In the rows, 128 means zero.
Each named turn below is shown by a few rows before and after it. Which turns, in which order, take the first row of each later pair to the second? The first pair is answered.
pono (before -> after):
[147 157  90 158 153  95 136 150 142 150 133 124]  ->  [140 144 113 144 103 116 158 176 133 132 163 147]
[123  98 145 140 113 123 139 141 125  87 135 129]  ->  [130 108 130 151 154 104 121 119 133 105 114 111]
[143 127 111 146 126 133 115 136 134 125 133 121]  ->  [143 126 115 143 117 136 118 142 136 125 137 126]
muz (before -> after):
[123 179 125 136 135 115 134 155 124 142 121 129]  ->  [152 141 107 125 159 105 122 143 141 115 149 129]
[144  96  95 118 114 126 137 161 123 107 188 104]  ->  [104 104 118 137  80 129 140 163  93 118 160  95]
[118 159 129  93 133 159 174 156 121 168 128 138]  ->  [152  98 114  79 168 138 156 139 136 125 162 133]
[158 125 101 120 134 114 110 134 138 114 137 118]  ->  [132 115 126 137 111 109 105 129 104 111 120 106]
mipaf (before -> after):
[142  82 122 131 111 116 124 137 132  95 168 147]  ->  [138  73 116 142 141 101 106 102 130 104 139 126]
[129 145 140 143 119 102 135 158 112  93 137 129]  ->  [124 138 137 154 136  91 121 135 110  96 118 117]
[ 95  95 112 146 114 106 127 156  80 117 131 123]  ->  [ 90 104 102 152 142 103 111 124  86 143  98 112]
zere (before -> after):
[134 143 132  95 109 171 136 140 159 157 142 162]  ->  [113 126 149 104  82 161 134 151 129 138 149 159]
[100 137 144 126 108 121 119 120 110 140 124 124]  ->  [106 141 139 133 121 109 118 127 104 132 125 121]
[105 104 164 149 103 109 102 118  94 125 124 116]  ->  [122 120 146 158 134  83  97 129 101 121 132 102]
[130 115 135 120 131 126 111  94 131 132 117 127]  ->  [125 108 142 125 122 125 111  97 122 125 117 125]

Each pair is 2 to 3 turns apart.
[163 193 118 118 151 140 135 209 130 147 166 150]  ->  [169  91 117 133 200  93  82 137 108  98 157 111] | muz then mipaf
[144  86 117 116 153 109 120 107 138 114 152 116]  ->  [121  74 131 120 133 118 118  91 125 121 136 116] | mipaf then mipaf then muz
[123 111 121 139 143 114 118  98 127 135 115 108]  ->  [130 155 115 121 127 139 148 131 149 154 130 130] | muz then muz then mipaf
[135 139 115 126 125 163 124 123 148 157 116 138]  ->  [120 115 137 131  91 161 129 136 122 132 127 140] | zere then mipaf
[111 146 137 151 117 116 134 145 104 123 128 111]  ->  [130 130 119 148 145  98 120 136 115 110 137 108] | zere then muz then muz
[135  93 114 119 108 132 139 146  95 118 146 159]  ->  [124 144 111 128 110 141 149 155  93 155 120 157] | muz then mipaf then muz
[148 177  89 138 185  92 128 155 151 150 116 127]  ->  [165 144  89 103 180 127 131 124 184 150 124 147] | muz then zere then mipaf
[108 111 125 171 142  71 110 153  72 104 125  90]  ->  [159 168  79 139 183  93 127 172 139 139 149 111] | muz then muz
[ 97 191 141 128  80 161 154 149 127 177  96 142]  ->  [ 82 150 144 172 119  89 112 130  75 138  82  91] | zere then mipaf then pono
[117 167 125 150 140 117 123 109 112 159  90 105]  ->  [118 123 142 108 103 165 137  83 135 160 102 137] | muz then zere then zere
[147  92 114  90 126 156 130 102 158 117 161 143]  ->  [102  83 143 121 107 145 118  78 114 123 115 120] | muz then mipaf
[122  85 139 144 133 118 113  99 115 112 118 100]  ->  [149  88 120 129 154 118 115 100 141 111 131 112] | muz then muz then muz
[154 159  98 104 132 166 141 142 181 124 155 142]  ->  [143  80 114 117 135 125 111 122 141  68 169 115] | muz then zere
[105 149 144 124 114 151 134 111 137 167  96 140]  ->  [103 138 160 134  85 130 146 157 109 132 131 143] | mipaf then zere
[103 138 157 108  68 194 146 106 137 167  94 150]  ->  [133  37 150 112 102 134 111 101 115  79 150 134] | muz then muz then zere
[147  95 117 103 158 138 114  79 135 132 154 133]  ->  [112  85 142 121 119 138 109  75 105 128 137 128] | mipaf then muz
[126 115 132 112 107 148 129 146 144 116 146 150]  ->  [132 118 124 129 118 123 125 164 136 105 152 140] | zere then zere
[148 136 116 131 137 108 140 147 129 116 149 123]  ->  [121 146 126 148 135 108 130 133 112 142 114 107] | muz then mipaf then muz
[119 122 136 152 167  96 114 134 121 105 118 110]  ->  [132 131 125 146 179  97 116 139 132 108 127 114] | muz then muz then muz
[124 164 125 136 146 118 118 121 144 153  89 110]  ->  [148 155 108 113 152 131 126 128 170 143 122 129] | muz then mipaf
[114 150 122 126  92 130 135 133 134 157 121 113]  ->  [132 103 110 123 128 112 116  99 143 131 131 105] | muz then muz then mipaf
[147 135 159 136  85 120 160 174 123 101 141 131]  ->  [174 138 127 146 135  90 141 170 135  99 147 113] | zere then zere then mipaf
[148  92 115 111 168 129 125  98 155 119 127 126]  ->  [103 112 141 125 137 146 128  87 131 148  79 118] | muz then mipaf
[102 103 151 170  98 112 130 124 105 125 135 120]  ->  [128  80 136 160 123 106 123 117 119 110 155 124] | muz then muz then muz
[155 142 112 134 150 126 128 147 143 116 155 151]  ->  [120 159 130 163 132 112 125 151 106 127 130 133] | muz then muz then zere
[178 160  95 123 167  75 124 203 145 128 161 112]  ->  [139 185 114 150 156  65 118 193 113 155 112  88] | muz then muz then zere
[148 100 131  95 108 162 147 130 148 116 153 160]  ->  [135 132 136 105  93 162 158 155 137 126 146 163] | zere then muz then muz
[121 109 137 117 112 144 116 132 130 106 149 150]  ->  [105 141 140 131 100 136 121 150 112 115 142 142] | zere then muz
[106 122 105 142 162 132 109  77 126 155  84 105]  ->  [111 134 103 131 154 153 125  81 145 167  84 118] | zere then muz
[171  63 101 115 168 133 109  98 158 106 151 101]  ->  [ 96  97 149 135 102 168 121  78 115 155  77  98] | zere then muz then mipaf
[118 155 133 118 109 164 139 126 138 152 117 149]  ->  [139 133 129 110 110 152 143 148 141 118 155 156] | mipaf then muz
[167 109 105 156 189  75 114 147 126 101 164 101]  ->  [170 129  99 117 196 144 126  89 182 167 117 120] | mipaf then zere
[128 136 139 102  83 175 159  92 179 155 104 161]  ->  [137 147 135  98  76 169 169 128 184 143 130 171] | zere then muz
[153  74 122  93 152 157  95  82 163 108 124 111]  ->  [104 192 143 131 112 162 126 141 128 167  77 105] | muz then zere then muz
[126 141 111 119 148 158 121  68 164 173  89 137]  ->  [128 116 140 108  75 156 157 151 146 107 174 171] | mipaf then mipaf
[149 124 111  99 166 138 123  87 153 146 123 124]  ->  [ 95 119 159 121  90 145 138 109  98 138 110 124] | mipaf then muz then muz
[101 149 140 133  88 153 127 139 121 139 125 133]  ->  [140 165 108 124 130 137 132 160 145 135 154 136] | zere then muz
